In the rows, 128 means zero.
Named turns come first, each shown by rows before and after it. Which turns, in which order, take the first row of each pair that follows to the second? Write the first one first, as in the answered first pair.
K777:
[120 160 173  99 109  92 142 118 179 123 173 143 111 179 176 135 199 117
  98 139  92 146 139 144 149  76  24 136 151 150 151] |-> [115 166 155 112  94  85 142 103 167 144 183 145 113 164 156 141 212 104
 101 135  76 133 144 125 142  87  37 140 164 167 147]
[130 137 120 143 103 139 120 152 138 138 111  92 110 131 161 175 125 112
  87 174 142 102 100 118 131 144 121 124  98  60 108] |-> [120 130 146  88 112 182 113  89 151 132 104 124 153 121 151 157 134 138
  96 155 147 101 155 156 105 138 111 132  78  98 107]
[113 131 109 102 119 130 148 148 117 140 130 125 159 121  98 126 161 159
 150 106 148 131 112  97  93  97 134 108 129 126  96] |-> [118 131 110 112 124 119 150 172 119 133 127 115 147 128 108 127 152 157
 146 112 152 136  94  95 103  92 132 105 128 110  97]
[126 147 128 124 112 126 141 102 149 135 124 111 121 133 110  78 143 100
 134 109 110 116 165 139 143 133 115 138 155 154 155] |-> [134 148 124 146 115 107 143 142 148 128 120  95  96 146 125  84 132  93
 128 121 115 124 133 130 161 131 113 133 159 127 159]
K262:
[150 122 151  81 154 130 119 116  60 135 143 146 166  51  89 224 134 204
  97 122 167 132  91 122 151  90 155  91  96  92 124] |-> [148 131 129 105 138 113 123 117  48 153 155 140 157  44  74 231 143 186
  97 120 152 121  84  99 152 101 167  92 115  99 123]
[164 131 148 132 113 140 141 157 105  83 115 147 156 109 109 111 134 175
 126 108 115 123 142 102 132 131 146 101 133 119  91] |-> [163 132 144 134 110 138 141 154 100  86 120 147 155 105 106 113 137 171
 126 108 112 120 141  98 131 135 150 101 136 123  90]
[114 139 153 181  92  88 153 221  89  96 165 122  72 131 104  64 132 146
 118 122 122 132 150 135 139 132 100 132 165 103 158] |-> [115 128 182 148 113 113 146 217 103  72 149 134  87 138 121  56 122 172
 117 123 143 144 161 166 135 119  86 129 141  96 159]
[133 118 121 153 117 131 145 130 115 166 146 119 118 105 119 173 106 145
 124 119 134 129  88  98 118 129 144 126 116 124 111] |-> [138 117 124 159 118 122 147 148 121 157 141 109 104 118 128 165 103 142
 124 123 137 134  78 101 128 127 136 124 117 112 116]
K605:
[126 100 160  48 165 157  82  94 111 108 133 163 142  88 188  90 144 142
 115 120 137 146 109 182 153  79 142 150  59  88 140] |-> [148 115 141 104 145  96  96 164 110 103 129 118  78 124 204  77 143 100
 109 135 119 147  64 156 194  91 129 147  95  55 157]
[114 150  99 150 108 111 128 129 129 140 161 113 127 148 109 142 150  88
 129 120 103 128 100  68 134 140 156 143 115 114 152] |-> [106 147 107 122 109 137 124  88 131 145 164 134 155 135  96 136 158 101
 134 107 103 123 133  83 115 140 155 148 106 143 149]
[148 125 113 135 114 121 115 115 144 151 143 142 147  63 139 128 154 108
 131 116 123 119 156  95 120 132 154 126 126 163 109] |-> [149 121 114 146 128 118 111 140 140 148 142 139 143  60 152 146 138 116
 122 129 138 127 128  85 123 125 163 119 116 138 103]
K560:
[ 92 150 136 125 129 109 146 121 154  88 116 112  82 148 129  90 141 104
 117 122 112 105 144 179 103 143  89 156 171 152 121] |-> [ 73 151  99 156 121 109 140 106 118 134 148 125 103  98 103 143 141 101
 111 127 108  92 115 127  83 149 144 151 174 157  94]
[132 149 174  80 161 149 117 148 133  88 139 111 115 148 126  89  85 164
 145 106 146 116 129 126 170 112 112 104 118 122 138] |-> [126 164 148  94 125 131 126 112 123 118 156 111 112 139  89  76 119 133
 154  88 107  92 158 108 163 135 114 116 153 165 141]
[145 117 154 118 142 130 120 143 140  92 106 114 113 146 156 104 115 142
 138 133 142 139 129 151 138 112  94 125 123  99 136] |-> [136 132 126 133 103 112 129 105 128 125 126 113 112 137 118  91 150 110
 153 115 102 114 159 133 131 139  99 138 159 144 137]
[132 122 125  98 120 172  95 117 116 138  81 139 145 102 132 167 143 127
 145 130 134 125 141 139 117 152  78 169 122 122 127] |-> [131 122 124  98 117 171  96 114 115 141  83 137 145 102 130 167 146 126
 146 128 131 124 142 137 116 154  78 170 124 125 128]
K952:
[133 131 134 137 134 121 122 131 142 105 110 126 119 132 135 115 117 128
 124 132 128 135 126 132 144 123 113 123 133 120 136] |-> [123 126 136 123 137 139 119 105 138 114 114 141 143 116 125 123 118 140
 126 128 131 133 138 135 130 120 122 122 125 134 130]
[104 135  93 167 106 126 140 125 100 169 145 119 157  59  85 185 149 124
 118 130 131 108  87 103 120 131 159 109 137 109  88] |-> [128 154 102 170  76  86 161 144 129 142 123  83 102 122  89 112 176  84
 132 116  96 102 120 132 155 149  99 122 180 122 125]
[130 138 130 108  95 146 107 103 173 142 158 119 136 145 161  78 187 115
 130 130 125 111 164 153 106 148 112 111 117 145 119] |-> [123 126 116 136 119 151  95 140 149 153 171 124 148 112 176 141 152 133
 111 157 159 123  99 116 102 133 158  95  90 100  93]
Pairs:
Between the rows of a pair lie two turns.
[134 140 111 147 101 104 127 136 123 131 129 108  99 144 119 117 147  91
 132 126 103 123 135 122 137 134 127 135 142 144 132] |-> [135 132 140 109 117 130 125 118 140 109 112 120 116 154 130  98 143 112
 136 120 118 131 161 158 132 123 107 137 123 149 137]  K262, K777
[101 124 155  97 140 131 124 105 143 153 127 106 121 141 134 110 166 123
 165 109 115  95 157 189 141 122  98 158 153 147 141] |-> [ 97 126 117 160 137 102 120 152 111 184 149  90 102 116 135 163 149 108
 150 131 118  94  88 129 150 125 141 146 162 111 122]  K560, K952
[121 147  81 174 120  99 107 140 106 149 161 124  67 117 115 163 164  75
 123 116  95 116  96  86 134 171 147 128 161 140 117] |-> [108 135 123  93 136 164  96  55 128 131 148 167 128 106 105 135 177 116
 135  89 107 117 175 146  99 160 127 136 130 191 117]  K777, K777
[140 111 153 123 144 138 150 157 135  67  89 109 114  95 168 150  55 184
  89 146 171 185  76 136 143 100 138 103  88 101 104] |-> [139 145 122 127  62  99 176  74 141 104 104  96  92 113  98  69 137 114
 126  95  77 137 175 137 139 153 102 135 170 207 133]  K560, K777
[114 131 163 165 124  69 153 138 127 108 142  74 126 130 124 116  98 108
 161 128 114  97 115 179 185 127 153 140 118  91 140] |-> [ 99 129 167 133 119 100 148  76 124 122 149 102 164 106  99 113 115 120
 169 111 105  87 162 192 157 132 159 148 111 133 135]  K262, K777
[125 146  82 194  98  89 141 154  90 172 157 106 101 112 113 152 146  80
 121 124  92 111 103  72 145 146 157 138 164 117 122] |-> [110 115 125 132 159 167 114 130  93 150 148 153 172  76 140 196 104 158
 107 135 159 139  98 103 110 106 181 123  86  93  94]  K605, K560
[143 137 106  96 156  99 137 210  60  87  87 139 131 128 128 166  78 133
 103 156 173 136  23  65 117  93 147 141  97  93 130] |-> [115 146  87  63 118 129 136  85  47 137 115 180 188  83  58 153 129 125
 125 113 127  99 112  65  67 118 163 161 116 194 121]  K605, K952
[117 147 129 144 105 128 164  98 148 157 106  94 139 116  97  96 125  94
 115 100 107  98 135  95 131 130 128 119 140 128 119] |-> [122 141 155 114 119 145 161  95 166 133  88  98 145 132 112  77 119 112
 116  99 123 108 151 127 133 121 107 119 124 125 125]  K777, K605
[101 117 126 131 126 171  97  77 111 155 150 158 187  75 112 174 115 161
 118 130 154 133 123 102 100 115 183 134  88 150 103] |-> [135 148 102 193  75  77 133 145 128 140 138  87  80 152 117 103 148  78
 129 127  94 119 113  90 162 147 128 147 169 144 148]  K262, K952
[115 138  97 146 110 125 131 147 129 116 128  87 122 157 134 103 130 136
 146 130 119 102 152 108 152 131 155 129 152 138 152] |-> [115 132 100 151 125 129 127 166 126 110 128  88 123 153 147 122 116 146
 138 140 136 110 127 104 153 121 165 121 139 116 145]  K560, K262
[132  87 128 134 150 126 113 149 114 142 123 127 141 134 152 172  82 143
  94 154 131 122  97 122 128 105 150 110  87  96 122] |-> [131  88 156  86 147 150 114 102 137 124 110 141 160 149 145 129 101 153
 107 133 124 118 158 167 118 106 118 122  85 134 134]  K777, K560
[136 134 147 140 139  89 166 130 149 151 133 119 139 133 105 141 134 117
 175  79 108 140 138 116 103 142 138 137 150 170  89] |-> [143 122 174 124 171 104 160 162 162 121 117 120 140 144 139 148 106 144
 165  94 143 163 115 137 109 121 129 128 121 132  89]  K560, K560
[131 147 112 147 122 133 150 138 103 145 117 112 127 144  99 137 139 116
 126 164 109 124 135 120 149 124 139 136 116 148 135] |-> [126 140 116 139 135 148 145 138 100 145 117 121 140 133 105 153 128 131
 122 170 124 128 127 121 143 116 152 131 100 140 127]  K605, K605
[126  97 126  74  96 150 123 105 131 168 133 142 145 107 108 137 192 149
 148  97  92 104 185 187  79 164  93 101 129 165 180] |-> [138 110  97 126  73  98 136 150 122 179 142 109  96 124 108 134 201 107
 146 106  68  97 152 155 105 181  93 102 165 148 190]  K262, K262
[121 131 107 142 141 140 164 116 118 148 140 172 150 117 132 126 128 108
 137 100 144 136 170 151 116 115 110  99 139 156 122] |-> [122 133  91 173 140 120 166 149 108 156 147 161 134 115 137 146 119  98
 130 111 145 138 136 125 126 117 123  95 145 134 118]  K262, K952
[129 116 109 144 122 132 132 118 126 154 137 135 139 112 111 151 142 124
 124 123 118 114 126 102 112 144 154 125 142 142 126] |-> [145 121 120 148 122 110 142 155 144 128 121 111 104 149 130 123 140 112
 125 128 116 120 120 115 135 143 124 124 153 123 143]  K560, K605
[103  98  43 177 121 138 166 150 132 144 174 115 145 102 115 130 128 152
 133 142 128 121 168 139 150 123 160 131 134  92  85] |-> [111  89  79 138 143 162 164 153 158 107 152 119 152 123 140 107 117 177
 134 142 150 135 183 180 153 106 132 130 111  82  94]  K262, K777
[120 127 117 126  99 129 129  98 120 136 139 130 141 121  99 123 143 140
 130 121 116 120 152 105 123 142 131 122 119 160 132] |-> [120 128 106 146 100 118 127 118 109 142 143 124 133 117 104 142 135 136
 123 129 120 121 127  86 127 142 142 117 121 144 127]  K262, K952
[138 148 156  93 137 104 119 140 139  90 154 148 125 125 175  95  99 132
 152 105 138 154 143 139 168 126 145 108 149 131 118] |-> [133 151 150  86 129 110 120 113 135 101 161 156 136 112 160  92 110 130
 156  97 128 146 164 138 157 132 150 113 153 154 116]  K952, K560
[129 120 136 121 122 109 136 171 109 134 108 135  99 110 153 127 103 134
 117 145 157 118 117 103 148 149 115 132 154 126 135] |-> [131 119 151 103 125 118 136 161 121 121  98 138 105 121 157 109 108 142
 122 138 160 120 135 124 148 146  99 135 150 132 140]  K560, K262
[129 149 109 168  92  99 136 133 104 146 118 132  80 143  84 113 143  94
 150 112 104 119 150 126 132 145 138 123 169 158 148] |-> [126 136 107 185 122 108 122 172  89 146 121 137  89 123 107 163 107 115
 131 136 140 134  94 104 131 125 171 107 140 111 128]  K605, K777
[140 112 159  98 155 152 123 157 143  97  89 128 137 164 165 109  99 168
 110 132 145 130 106 176 130 102  95 145 117 104 158] |-> [139 120 159  87 138 150 129 127 147 100  91 127 139 169 149  84 120 157
 119 117 125 118 141 186 129 114  81 156 134 135 167]  K605, K605
[161 100 159 113  90 111 136 104 171 143 170 118 157  95  90 110 131 141
 164  92  92  85 164  92  97 120 130 110 158 195 109] |-> [161  96 168  99  95 120 136 100 178 134 164 122 164  99  93 103 127 150
 164  91  98  90 171 105  95 115 122 111 151 195 111]  K777, K952
[118 120 131 123 152 141 116 146 121 139 131 136 150 106 145 168 112 146
 124 134 159 145 100 109 122 110 151 125 115 107  98] |-> [139 133 139 132 134 105 133 174 144 115 112 104 100 160 155 115 126 116
 133 129 136 145 112 130 153 120 105 131 146 104 128]  K605, K262
[131 148 131 123 195 160 122 164 125  92  79 134 112 126 143 189 114 111
 110 165 159 163  53 110 159  83 128 117  87  86 127] |-> [146 163 152  96 168 144 139 139 160  68  58 117  85 177 134 106 150  82
 130 140 122 153 123 157 177 101  65 135 122 129 163]  K262, K952
[105 117  92 116 131 190  99 115 142 118  92 142 121 164 129 104 118 139
  91 136 128 134 161 148 122 112 125 131 120 108 118] |-> [ 96 120  73 130 120 187  98  98 129 143 108 148 131 143 111 119 126 130
  92 132 115 123 162 126 111 122 145 131 128 123 111]  K952, K777
[110 130 120 124  97 126 146 114 112 112 110 134 134 145 124  92 143  92
 134 109 105  94 167 133 124 141 116 152 158 146 133] |-> [100 125  99 154 107 126 136 133  83 135 128 140 143 108 123 149 125 101
 121 126 119  96 119  90 115 136 161 140 146 119 111]  K560, K605
[ 97 150 137 162 123 153  97 100 116 156 112 144 149 115 131 156  94 108
 113 118 167 117  96 102 111 134 197 129  93  93  93] |-> [118 149 172 143 138 145 105 136 148 107  77 123 119 169 165 111  86 109
 116 122 177 133 102 146 140 122 145 131  90  70 118]  K262, K560
[140 131 129 137 139 111 115 158 128 115 129 111  99 117 148 120 140 116
 134 155 119 140 103 132 133 115 117 140 122  97 136] |-> [134 139 110 148 121 103 118 135 116 139 143 114 103 104 126 120 158 102
 139 145  96 125 118 117 124 128 127 146 139 122 133]  K952, K777
[146 170 100 145  88 103 157 193 124 115 111 134 126 156 134 106 142 106
 120 132 113 140 105 127 137 140  79 114 219 132 157] |-> [142 152 146  85 123 155 145 166 145  82  92 162 166 158 153  97 126 154
 118 129 148 156 134 176 120 117  64 111 174 130 155]  K262, K262
[109  99 145 111 152 167 120 134 121 124 133 150 145 101 129 162  97 156
 137 133 150 159 117 121 111 102 171 110  81  96 124] |-> [119 100 163 100 157 166 125 148 138 100 118 142 132 126 144 137  95 156
 140 132 154 166 125 144 122  99 144 111  82  89 136]  K560, K952
[113 113 141 130 182 178 116 140  83 150 164 125 134  93 187 193 116 159
 122 136 164 128  82  80 125 107 179 123  93 101 119] |-> [108 117 129 135 171 175 117 120  75 167 175 129 139  79 170 197 127 150
 126 131 150 118  92  69 116 117 188 127 103 118 116]  K777, K777
[146 140 132 135 131 146 125 151 138 117  81 154 103 143 109 105 123 113
 142 109 121 153 159 162 151 128 117 123 129 139 118] |-> [133 135 109 157 135 149 115 153 111 144 100 165 119 105 100 154 110 121
 132 119 131 151 125 126 135 125 159 115 119 128  95]  K560, K560
